The rows below come in pairs that one turn or mirror swaps. Which row does each named row swap with?
j520: [ 14   2 -11   6   3   2  -2   7  19   2  -1  16 -23   7 -21   4  -6  23
  -2  14 -14  12  13   8   6   4]
j396: [ -4  -2  15  -2   2  -9  -2   0  -1   4 -13  -8 -22   4   1  23  -8 -17
 -15   8 -23 -10   9   6 -14   1]
j970: [  5  -4  -6  -3   6  15  -9   8  16   3   2  17 -20   6 -19   3   1  23
  -4  14 -17  10  10   5   7   2]
j849: [ -1 -12   9 -23 -11   5   8  18   7   8   6  -8   7   4  -5   3 -26  13
  19   1  14 -10  16   1  -8   9]
j981: [  6 -11  21  12  -2  -3  -2  10   1   0 -21 -12  17 -24  -4  -6  -2  -1
  -7   3  -2  20   6  -6   3   1]
j371: [  2   7  -1 -18   5  13  14  -1  15   4 -15 -18 -15  20  19  -8  -4  -5
 -11  -2  -2 -16  15  -9  -1   6]
j925: [ -8  -4  -8  17  -6  -5   7  -5   9   5   9 -13  11  -8   2   6   7  -9
   9  -4  -6  22   2 -24  -3   7]
j20: [ 11  26  12 -16  23   2 -11  -4   8 -17   6   3  -5   0  -3  18   0   1
  -1  -6  16   3   4   7   5  -5]
j496: [  7  -8  22   5  -6  -6  -2  15   7   1 -26 -10  13 -27  -5  -7   2   1
  -3   9   1  15   7  -9   4  -3]
j176: [ -4 -19  -3  -2   7  12   9   4  17  13  12   1   8  30 -13   9 -14  -2
  -6  18  -8   7   1   0  12  -8]
j235: [-14  11  -4 -12 -19  12   1 -24  15   2   6   9   8   7  12   7   4  -2
  17  -6  -2   4  20  -4   0  -9]
j401: [ 12  -9  14 -12  -5   3   7 -14   0 -19  -5  11   6  -7   3   2  19  -8
 -17  -6   9   8   0  19 -11   2]
j528: [  0 -19   0 -11   8   9   9   8   6  15  12   2   7  29  -9   6  -8  -4
  -8  20  -7   7   3   3  12  -4]
j779: [  5  -7  11 -22  -5   5  10  13   9   6   6  -8  10   5  -8  -2 -21  15
  21   2  21  -8  20   2  -8   6]
j215: [  6  25  10 -13  21   5 -11  -5  11 -18  14  -2  -6   3  -5  14   1   4
   2  -8  14   8   3   9   8  -1]
j829: [ 12  -7  14  -5  -4   7   6 -18   1 -21  -4  15  12  -1   2   4  22  -4
 -14  -9   3   7   2  17  -7  -3]
j754: [  8   9  -2  -1   6   9  -5   9  11  -3   0  23 -24   5 -10   6  -3  24
  -1  14  -9   8  13   5   3  -1]
j611: [ -6  -2  18   6  -5  20   7  -3  17 -11   3  -1   7   9  10 -12 -17  -1
 -17  27 -15  16   8   2   4 -14]
j513: [  0  13   0 -25   2  12  14  -5  10   6 -19 -15 -13  12  17 -10  -4  -7
 -16   1  -7  -7  16  -6  -1   1]
j319: [  8  -7  21   7  -1  -3  -4  15   4   1 -14  -9  15 -29  -8  -8  -2   2
  -6   2  -4  18   9 -10   5  -2]
j725: [ -5  13   2  -3   7  -5  -6 -16 -11  12  26  -1 -12 -19   6   4   7   5
  -6  -3  -7  -5  16 -13   0   5]
j79: [  1  -4  23  -2   4 -10   3  -5  -7   1 -14 -13 -22   1   5  25 -10 -13
 -15   4 -13  -9  12   1 -15  -3]
j693: [  0  -2  18  -1   4  -6   0  -5   0   2 -15 -11 -22   1   7  24 -10 -12
 -16   6 -16  -9  12   3 -18  -3]
j116: [ -4   0   2   2   3 -11   2  -7 -22  16  26   1 -14 -16   8   4   0   2
  -4  -1  -5  -3  11 -10   5   6]
j880: [ -4   1  18  -2  -8  18   6  -8  15  -8   3   1   5   9   5 -14 -15  -4
 -10  28 -24  14   2   3   1  -8]
j92: [ 11  24   9 -17  19  -1 -12  -2  10 -15   4   0  -5   5  -5  21  -4   9
   1 -10  20   4   4   7   4  -4]
j365: [ 12  -2  20  -9  -5   4   7 -13   3 -12  -7  11   5   6   3   3  24  -9
 -17  -8   8   7   4  15 -12  -2]
j667: [  9  -4  24  -2  -3   0  -4  15   8   3 -25 -11  18 -25  -2  -8  -3  -1
  -2   6  -4  18   9 -13   8  -1]
j553: [  9   2  11 -13 -11   6   8 -15   1 -21  -5  11   5   3   0   5  21  -4
 -15  -4   5   7   6  19 -11  -2]
j846: [ -7   0  -2   3   1  -7  -3  -6 -17  12  29   4 -16 -16   8  -3   1   2
  -4   2  -7  -5  15 -16  -5  10]
j41: [  2  16   3 -19  11   7  16  -3  14   2 -19 -15 -10  21  21  -7  -2  -4
 -14  -5  -2 -10  16  -2  -4   9]
j430: [ -2   4 -13  19  -2  -1   6  -5   3  -2   9 -17  12  -4   0   8  14 -10
   5  -7  -6  19   7 -18  -7  12]
j751: [ -2   6  17   2   0  -5   1   0   8  12   8   4 -18   0  -3 -18  -5  -6
 -35  -4 -14  15  13  -3  -8   6]
j412: [ -7  -3  17   3  -9  19   6 -12  20  -4   2   7   6   9   6 -12 -12   1
 -14  26 -17  15   3   5   2 -14]
j586: [ -3  -5  14   0   3  -5  -2  -6  -5   1 -10  -4 -24   5   7  25 -11 -16
  -9   6 -16 -14  13   3 -18  -3]
j494: [ -7  -2  -9  21  -6   0   2 -10  11   3   7 -17   7  -7   1  11   8  -4
   4  -5  -4  23   3 -24  -4  10]
j768: [-25   6  -6  -8 -16  11   5 -22  15   2   4   5   5   2  15   5   4  -6
  18  -6  -2   4   8 -15  -3  -4]
j51: [  2 -13  13 -23  -5   4  10  15   6   8  -1  -7  12   2 -11  -1 -19  13
  22  -2  12  -8  14   0 -10  11]
j165: [  3 -11  21   8  -7  -4  -3  13  -2   3 -21 -10  13 -25  -3  -8   0   0
  -6   3  -3  12   5 -10   5  -4]
j175: [ -6 -19   2  -7   5   7   8   0  11  11  12   4  12  31 -12   7 -17   3
  -8  19  -7   7   0  -4   9  -6]
j321: [-24   3  -9 -11 -16  13   2 -13  17   1   1  10   7   0  14   8   6  -9
  19  -9   3   7  15 -10   2  -5]
j960: [ -1   8  -5 -23   4  -9   3   7  15   8   8  20  -9   7   9   8  12  20
   3 -11  -5  10  -1   5 -10  10]
j446: [ -7   2  18   2  -9  15  16  -8  12 -10   1   1  -3   8  11  -8  -5  -1
 -12  26 -22  13   7   0   8 -15]
j905: [  0  -7  11 -23  -6   8  11   8   4   9   6 -13  10   5  -7   0 -24  15
  18  -1  17  -4  18   3  -6   7]
j747: [ -5   6  18  -3   0 -12  -4   1   8  15   7   6 -21  -2  -4 -15  -6 -11
 -29  -5  -8  14  17  -1  -8  -5]
j400: [  2 -10   9 -23  -8   2   8  15   5   8   4 -12   7  13  -4  -4 -21  12
  21   1  20  -3  13  -1  -6  10]
j530: [ -2   2   5  -2  -1  -2  -3 -14 -17  14  22   7 -22 -18   8   0  -2   3
  -6  -2 -11  -4  19 -14  -3   3]
j80: [  5  -8  23   8  -3  -1  -4  20   5   4 -17 -14  12 -27  -4 -12  -4   1
  -5   4   6  14   6  -6   3   1]
j298: [ -2  11   1 -21   3  -9   6   7  12   4   8  16 -10   4  10   8   3  22
   7 -12 -11  12  -4  13 -11   9]
j885: [ -3 -17   4  -7   6  12  10   8  12  16  16   4  11  27 -19   1 -17   2
  -2  12  -9   8   3  -1   8  -5]
j333: [ 10  23   9  -8  26   8 -13  -4   7 -22   5   0  -8   7  -2  15  -1   2
   0  -7  11   6   3   8   8  -5]
j808: [ -3 -10  17 -21 -17   4  11  17   5   4   5  -8  14   4  -3   0 -20   8
  16  -1  20  -5  16   4  -9   8]
j36: [  3   3   0   2   1   7  -1  12  15  -1  -1  18 -24   7 -18  12   0  21
  -8  20 -15   5  14   8   4  -1]
j4: [  3 -13  16 -20 -10   4   8  13   7  11  -1  -8  12  10  -4  -3 -22  14
  14  -5  18  -4  14   1 -10   4]
j478: [ -2   2  21   0   4 -11  -4  -2  -5   4  -9 -10 -20   2   7  27 -12 -15
 -14   7 -19  -4   9   8 -16  -2]
j103: [ -5  -2 -10  23  -5  -7   5   2   9   7   7 -12   9 -10   8   5   8  -9
   7  -2  -7  19   1 -20  -4   6]
j22: [-18   3  -6 -12 -16  12   1 -17  12   0   2   3   7   4  10   9   6  -6
  23 -10  -4   5  11 -17  -2  -5]
j72: [  2  25  14 -12  24  -1 -12   1   9 -16   8   1 -11   8  -4  18  -2   2
   5  -7  15  10   3   6   4  -6]
j926: [ -3   1 -12  19  -5  -3   9 -11   8   2  13 -16  12  -6   1   9   7  -9
   7  -4  -9  16  -2 -19  -4   7]
j135: [  8  -9  24   7  -7  -6   5  16   5   2 -23  -9  14 -21  -1 -11  -2   5
  -1   2   3  18   6 -12  -1  -3]
j879: [  3  10  -1 -27   6  11  12   0   9   0 -22 -15 -13  15  10 -11  -9  -7
 -12  -5  -1 -10  13  -4  -3   8]
j976: [ -4 -20   2  -3   1  11   8  10  16  14  16   2  11  27 -14   4 -18   5
  -3  17  -5  11   2   1  10  -1]
j481: [  0   5  19  -3   0  -5   2   1  -2   3 -17  -9 -24   0   1  27 -10 -15
 -14   7 -17 -11  11   5 -18  -1]
j108: [  9  25  13 -13  22   3 -10  -2   9 -17   6   0  -5   7  -5  15   1   6
   0 -10  15   2   2   8   2  -7]

Swapped with j747: j298
Swapped with j103: j885
Swapped with j725: j36

The rows below come in pairs that one turn or mirror swaps. Which row does each named row swap with?
j555: [-22 -11  10   2   6   1  -6  -2  13  15  19 -13   3  -5 -14  -4  -1  14
   9 -23  -4  26  10   8  12]
j816: [  7 -16  -8  16   9 -19  -5  -3   8   3  10   6   3   5   5  24  18  -3
 -14  -2   5   9  -5  14   3]
j987: [-18  -6 -15 -10  -8  -5 -29  10   5  21  -8  15  -3   6  -6   3  19  17
  -2   1 -14 -10 -10  11  -3]
j637: [ -6  -4   3  -6 -20  -2  22   3   0   6  -7 -17 -19  10  -4   0  15  16
  -3 -23 -11  -9  -5   9 -16]
j389: [  3 -22 -14  27   4 -11  -4  -7  15   3  -6  -5  -8  17  -7   8  28  11
   3   4 -11   2  -9  15 -12]
j308: [-18  13  -7   1   9  19 -24 -13   7  -5   3  -9 -13  12   3  10  13  -4
  12   5   4  10  10  22   2]
j892: [-11  12  -5  -5   9  26 -18 -18   4  -8   6  -9  -8  13  -1  14  12   1
   4   8   8   4   3  14   1]
j330: [ -7  -4   5  -8 -27   9  23   9   5   9   2 -12 -16   4   5  -1   9   8
   1 -25 -12  -1   5  -4 -10]
j975: [  1  -3 -16   2  -1   3 -10  15   7  19  -3 -15  -9  25   2  -1 -11  -5
   5  10 -23 -17   9   1 -13]
j714: [-18  10 -10  -1   8  26 -22 -16   5 -11   5  -3  -7   6  -4  16   9   0
   9   4   2  10   5  16  -1]
j614: [ -6 -11   6  25  11 -10  13   2  13  -5   4  -5  10   2 -16   9 -12   2
   3  -3  -3  11 -10  22   2]
j458: [  5  17  -3   5 -19  -1  11   0   5  20   3   2  -3  30   3 -16   3  -6
  -9  -2 -12  -5   6  -6  -7]
j387: [  2 -13 -17   3   3   0 -16   1   9  21  -5 -12 -17  30   3   4  -4   3
   1   5 -31  -5  14   0 -13]
j934: [ -3  -2 -16   3  -4  -9  -5  13   6 -10  -9  26   9  18  -1   1   3  13
  -6 -30   0  -1  -1  10  -5]
j388: [-17  15  -6  -1   5  14 -25 -13   5 -10   2  -8   0  11  -1  16  12  -3
  15   7   6   7   8   8  -4]
j77: [  1  -9  15  13   3 -16 -10  -5   8  -8 -17  11  -1  26 -10   0   4  16
  -4   6 -17  -1  13  20  -2]
j854: [ 10  -3 -17  -1   3  -3  -6  10  10  22   2  -7 -15  22   9   5 -11 -11
   7  -4 -28  -6  17   0  -5]
j222: [ 22  -4 -24 -11  -1   2   7  -1  15  17   8   5   9  13  -3  16  -5   1
   1  -5  -4  14 -21   7  -2]
j560: [-18 -16  13  -3   6  -7 -15   4  14  12  16 -10  -3  -6 -14  -3 -11  11
  10 -25   2  18  11   5   9]
j250: [-13  10  -3   3   6  22 -17 -14   5  -7   7  -6 -18   8   2  18  10 -10
  10   2  11   5   5  13   0]
j374: [  1  -7 -12   3   9   4  -7   7  12   9  -6 -18 -17  23  10   4 -11  -4
  -3  -3 -30 -11  11   2 -15]
j26: [-16 -15  14   3   9   5 -11  -2  13  12  25  -4  -6   1 -16  -1  -4  11
   6 -20  -4  27  12  10  14]
j488: [  8 -25  -1  20  -3   4  -2  -4  17   7   3   8   2  10   4  -2  15  -1
  -6 -33 -21   1  -7  10  17]
j155: [ 18 -26   7  10  -4  -2  -3   6  12  13  12   3   5  10   6   4  -7  -1
  -6   2  -3 -11   4  25  17]
j81: [ 17   3  -5  -1  -8  -1 -14  -3  -4 -10 -17  -2  12   0   1   9   4   1
   9   8  -1 -10  -8   8 -10]
j258: [  4  14   2 -14 -10  -9  -7 -10   8   2   4  -5 -12  24 -14 -15  -2   1
 -13   7  -6 -10 -15  -7   0]
j382: [-14  18  -2   4   5  16 -22 -14  11  -8  12  -5 -12   4   1  11  16  -5
  10   3  10   8   5  17  -5]
j565: [-18 -12  13  -6   9   6 -10  -6   7  18  17  -1   0  -1 -11   1  -9  16
   2 -26  -7  24   7   6  15]
j413: [  0  -8  -4   6  -6   2   0  -4  28 -10   1  23  -1  11 -17   6  -2  18
 -10   1  19   5   3   4  -9]
j43: [-13 -20  -6  -1 -16   6 -13  -8  13  13  15  15  -5   3 -17   0   8   4
  -6 -17 -25 -21 -10  -6  -8]
j234: [  3  -9  -4  -9 -11  -9  -9   7  10 -11  12  21 -12   9   1  -3  -7  11
  19 -13  -3  25 -15  25  -6]
j990: [ -3  -4   0 -13 -15   6  24   4   0   2   2 -15 -22   4  -2  -2  14  12
  -6 -27 -15  -3  -4   5  -9]
j769: [-20  -7  12  -1   5  -2 -16   2   9  19  21  -3  10  -4 -12  -7  -8  14
  10 -27  -5  16  11   3   8]
j646: [  0  -1  -1  13 -17   2   5  -4  23 -13  10  12  -5   0  18  -9  -4  16
  16  -1   7  -7 -10  15  -8]
j641: [-16  15   0   1   6  25 -21 -18   3  -5   8  -8  -7   7   5  10   8   0
   8   6   7  -1  10  13   0]
j187: [-10   1   6  -2 -25   1  22  -5  -4  12  -3 -10 -16  10  -3  -2  16  17
   6 -26 -14   0  -4  -2 -10]
j841: [ -3  -5   2   0 -22  14  21  -5   4  11  -2  -7 -17   1   0  -7   6  19
  -8 -29 -10  -6   1  -2 -10]
j899: [ 15   0  -2  11  -3   7  -4 -14  -1   5   9  -4  -4  15 -20 -15   9  11
  -7  -8 -15  19 -26  -6  -1]
j886: [-18 -16  14  -3  11   0 -14   4  12  14  23  -8  -1  -2 -18  -1  -6  12
   5 -20  -2  18   9  15  11]
j49: [-19 -11  17  -4   6   6 -12  -1   8  15  22 -11   7  -2 -10  -6 -11  16
   9 -19  -2  13  14   6  11]
j256: [  5  -4   1   0 -21 -13  -1   6   7  25   0  14 -23  16  -1 -14  10  11
  12 -10 -12  22 -10  25   3]
j420: [ -1  -4   7   3 -19   4  13 -14  17  25  13  18  -4   0  -2  13   7   9
  18   8 -17  15 -11   9  -6]
j297: [-19  -3  12  -3   6  -5 -11   1   6  17  17  -8   8  -5 -14  -2  -7  10
   4 -20  -2  24  11   6  15]
j812: [-19  17  -2  -1   7   8 -23 -13  11  -7   6  -9 -10   5  -1  15  15  -4
  15   3   8   6   7  21  -2]
j323: [  0   0  -8  -1 -21   8 -11  -1  21   4  -1  25 -10  -1   6   6   1   0
   1   4   5  19  15  30  -1]
j645: [ -5  -7  -8  12 -20  -6 -28   2   4   1 -10  17   0  26   7   3  12 -10
   0 -13 -16  -2 -11  -2  -8]
j724: [ -5  -6  -3  -6 -15   6  28   1   7  -6  -4  -9 -18   6  -1   2  11  19
   3 -28  -9  -7   3  -1  -9]
j608: [ 10  -4  -7  17  -2 -11  -3 -15  20   4   1   3   4  28  -4 -15   9  11
  -7  12 -23  11   2  -2  11]
j317: [ -1   3 -13 -15 -10  -9  -3   8  30  -1  -6  -4  -6  21  14  -5   8   8
  18  10  -3   1 -19  11   7]
j621: [  0 -20   1   4  -1   8   5   9   2  16  10  28  -6  -2   3  -2 -15  20
  -7  -8  -9  10  -8  -6   8]
j722: [ -7 -24 -11 -10  -8  10   7  -6  18  12  -6  -4  -1  14 -10   0  -1  18
  -1 -13 -27 -22  -3  14 -19]
j859: [  9   3   5   5  -5  -6  -8  -1  10  20   5  19   6   6 -18  15 -17 -13
   8 -10  -1  -2 -13  24  -2]
j889: [  2 -20   0 -15  -9  -6   6  -9  16  14  -2  -5  -7  15  -2   5  -2  17
  -9  -8  -8  14 -34  -3   2]
j650: [-14  -6  -3  -9 -22  -1   4 -10  10  13  -4  15   1   7  -6   3  18  15
  15  -8 -26  -8 -17  27   8]
j132: [  2  -5 -20   2   3  -4 -12  14  12  13   6 -12 -15  20   8  -1  -3  -8
   0  -2 -30  -5  14  -4 -17]
j638: [  6  -9 -16   9  -3   1  -9   8  12  23   6  -6 -22  26   6  -4  -4  -3
  -1  -1 -29   0  13  -3 -20]

Swapped with j458: j722
Swapped with j854: j724
Swapped with j889: j645
Swapped with j317: j488
Swapped with j646: j155
Swapped with j26: j812
Swapped with j614: j323
Swapped with j638: j637
Swapped with j234: j816

